Rotation paths and how fast each direction turns (deg/step)
Each turn is a multiple of 5 degrees from 10 to 175, or 0.
Each row of a path follows its step; steps can be skipped.
path 1
step 0: [  6 -10  13  -1   6   6  11   9   6  10  -1  12  -6   2 -18  -5 -23  10
  10   1   1   0   2   0 -10  16  -9  13 -19   2 -12   2  10  18  10   6
 -18   3 -10  17  12  -6 -10  -5  -4 -12 -26]
step 1: [  4  -7  -3  -7  -2  -6  18 -13   2  -1  23  22  -9  14  -7  13   4  -4
  -6 -10  -6  -2  15   1   4   1   3 -12  21  -5  11 -19 -14 -15   0   9
  10 -16   8   5 -16  -1  10  -3   5 -22   2]
step 2: [  4  -6  -4  -7  -2  -5  12  -8  -8  -6   0 -17   1 -23   4 -10   6   5
 -11  14 -11 -28   0  19 -10 -10  -8  -4 -16  -6   5   1   9  21 -14  -5
 -17   3  -2  19   4  16  -3  -9   6 -11  -1]
step 3: [ -5   0   4  27 -11   9  12   9 -10  -7  -1  23  -1  -5  14   3   3 -20
   7  -4   3   2  16   1   2  17  -5  -6  18   0 -13  14  -7   6 -18  15
  19   2  13   4  -3   7 -15   6  -5   3   5]
step 5: [ -1  10   5  22   4  22 -19 -12 -13  13  -9   1  -4  -8  -2 -10  -6  -3
  -2  -3   2  25  -7   5   0   4  -3   7   0  16 -17   3  -9   4  -6 -12
 -13  12 -19  -2 -18   9 -18 -13  -3   3  10]
step 6: [ 12  -2  -6 -12  10  -3  -7  10  14  14   0  -4 -12  10   5  13   9  -2
  -4 -16  14   5   3   0  20  -6 -23   3   2   9   0  12 -10 -10  23  13
   2 -12  10   2   5 -17  -5   7  14  11 -21]
step 7: [  3   7 -11   1 -10 -14  -9 -11  -7  11   0  10 -21   9  -5   0 -35 -11
  -8  14   4  -5  -9   0 -12 -10   5   5 -17   2   7 -15   6  -3  -2  -9
 -12   3  -7 -14   0 -12   3 -20   6 -17   5]
step 9: [  7  -5 -17  -4 -12 -17  21 -11  11   4  -2 -17  -4  -8   0  -2 -11 -20
  -1  12  -4   0  -5  -8   3   9   6   3  10 -29  12  11   7  12   1  18
   9 -12  11   0  -4  -2  14 -18  -3  -3  13]
step 10: [  7   2   6  -2  16  -8   4 -11  -9   5  -8  11  23  -3   0   3   6  -2
   4  17  -4 -23  -2   9   0   6  19  -6  12  16   0  -5   9   1 -13 -11
  -6  11   8  -4   2  11 -31  10 -24   4   3]
Speeds:
[-4  1  5 -7  1 -1 -1  0  3 -2  3  1 -3 -7 -1  0  3 -1 -2 -3 -3  7 -4  5
 -5  0 -4 -5 -3  2 -6  3  4  4  2  0  3  4  1 -2  1  3 -1 -3  0  1  3]  125
[-1 -1  5  0  2 -7  6 -3 -3  2  4  3  2 -4 -6  1 -2  2  3 -3 -3 -5 -3  1
  3  1  3 -1  2 -5  1 -1  8  2 -3  1  2 -4  3  6 -4 -1 -1  1  0 -1  1]  45
[-2 -2  1  1 -7 -1  4  0  4  1 -1  3 -2 -2  0  4  0 -5  0  7 -4  0 -1  0
  1 -5  4 -3 -3 -1  1 -3 -7  5  0  1 -1 -5  1  2  6  8  0  4  3 -2  1]  55
[ 3 -1 -2 -5  3 -8  2  7 -2  1  0  5 -2  0  6  3 -3  1  2  2  1  3 -1 -5
 -5  2  3  2  4  0  0 -2 -2  1  1 -2  7 -2  0 -1  3 -1 -5 -4  0 -1 -4]  120
[ 1 -5 -4  0  3 -3  3  0 -2  2 -3 -5 -5  0  4  2  3  0  2  0 -2  2  1 -4
 -2 -4 -1 -5 -4  3  5 -2  4 -1  3  9  3  1 -3 -1 -7  0  5  3  1  2  3]  145
path 2
step 0: [ 14  -2  -2   6  -2  -2 -14  10   3  -5   1  -3  13   7  18 -18  -2   8
   8   0  11  10 -19  -3   1  -6   4  -1   5  23  10  -9  -2  -6   7  -2
  14 -14  13  -2  -1  13  14  17 -13  13 -30]
step 2: [ -1   5  -2  -2 -19  16   4   3  -4   8   9  -6   5   7  -6 -18   9   6
   0  11  33   0  -7  -6  -3 -20   3  -4  17   4   2 -22  -2  24 -15   6
  10   4  -9  11   0   2  -1   3   4   8 -18]
step 3: [  5 -12   2  -1   2  14  13  13  17  -3   7 -10   5  11 -12  -2   9  -2
  -1  16  17  22  -9  13   2  -2  18  -9   1  20   6  -3  13  -8  -4  -5
   8  17 -18   4 -12  -4  14   8  -4  21   3]
step 6: [ -3  -8  14  14  -2  -5  13   7 -11 -20  18  10  -8   4 -16 -11   2 -18
  -7   0   6 -13 -12  15   0 -12  14 -28  -8   0  -7  -5  -7  -1 -18  11
  -8   4  -7   2  -2   2  -4  17  13   5   5]
step 7: [  6  14   3  11 -11 -12  11  10   8  14   7   8 -10  11  -5  12   7   1
 -26  13  -5   6   5  16 -11   0  -4  -7  -8   7 -18   7   5  13 -16   9
 -17   4   2  19 -13   3   7   9  16  13   3]
step 9: [-10   8  13   5   6  -5   9  -8   4 -13  12   6  20  -1   2  11  17 -10
 -11   8 -21   1 -18   9  10  11   5  10 -16  -6 -14   4   5  10   0  30
 -16  -3   2   3  15   0   5   3  14  -1  -5]
step 10: [-15   8   1  -9  11  -6  -3   8  -8   1   4  26 -15  -5 -12  -5   8  -1
  -6   1  -9  15   2   4   5   4   7   6  -8   8 -12  11 -19  10  -9  25
 -13  -1  19 -25 -10   2  -5   2  12  -1 -11]
step 11: [  7   4  -8  -4   7 -21   8  12  15 -13   2   4  13  -8  -9   1   7  10
  -6  -2  -1  -6   9   7  16  14   0 -14  -1   5   1  12   3   6   3  25
   0 -24  28   6 -11   4  -6  11   8 -13 -12]
step 12: [-11  11   7 -13  17   1  -1  21  14 -12  -3  15  -1  -7  15   8   9   0
 -15  -6   0   2   7 -10  18   8  -1  11  13   4 -21  -3   3  16   3  -8
   2  -9  13  -3   6 -10  -1  16  25 -10   4]
Speeds:
[-2 -2 -5 -3  8  0 -2  0 -3  3 -3 -1  1  1  1  5  7  2 -1  1  3  1 -2  0
  2 -1  0  1  5  2  2 -4  0  1  2  7 -1 -1  2 -3 -2 -1  6  1 -1 -6 -9]  35
[-2 -1 -2  5 -4 -2 -1  2  0  1 -2  2 -3  2  1  0 -4 -1  0  3  2  3  4 -3
  0 -7 -4 -9  1 -1 -2 -5  2  1  4 -2 -2 -4  3  2  4 -1  5  6  5 -5  3]  65
[-2  0  3  3  4 -2 -2  3 -3  6  0  4  0  0  4  3  0 -4 -3  2  1 -5  7 -4
  1  5  1  6 -3 -1 -2  0 -2  6 -4 -2 -4  3 -7  0  3  4  5  4 -2  0  2]  130
[-3  1  2  4  1  1 -2  3  2  0 -2 -2  0  2  2  0  2 -3 -2  1  6  5  8  8
  2 -1  5  2  2  0  4  3 -3 -4 -2 -2 -4 -1  5  8 -2  0 -6  0 -4 -2 -1]  90
[ 4  8  0 -4  9 -4  0 -5  0  0  3  0  0  5  3 -1 -3  0  1  1 -5  4  3  3
 -1 -2  2 -4  4 -2  5  3 -6  4  1  2  2 -3 -5  1  3 -1  0  1  3  1  2]  25
[ 9  0 -3  0  0 -3 -1  8 -1  2 -2 -3 -4 -2  0  6  1  2  3 -4  0  2  4  2
  0  3 -6  0 -5  5  3  0  0 -3  2  1 -1 -5 -2  0 -3  3 -1  3  2  7 -1]  100
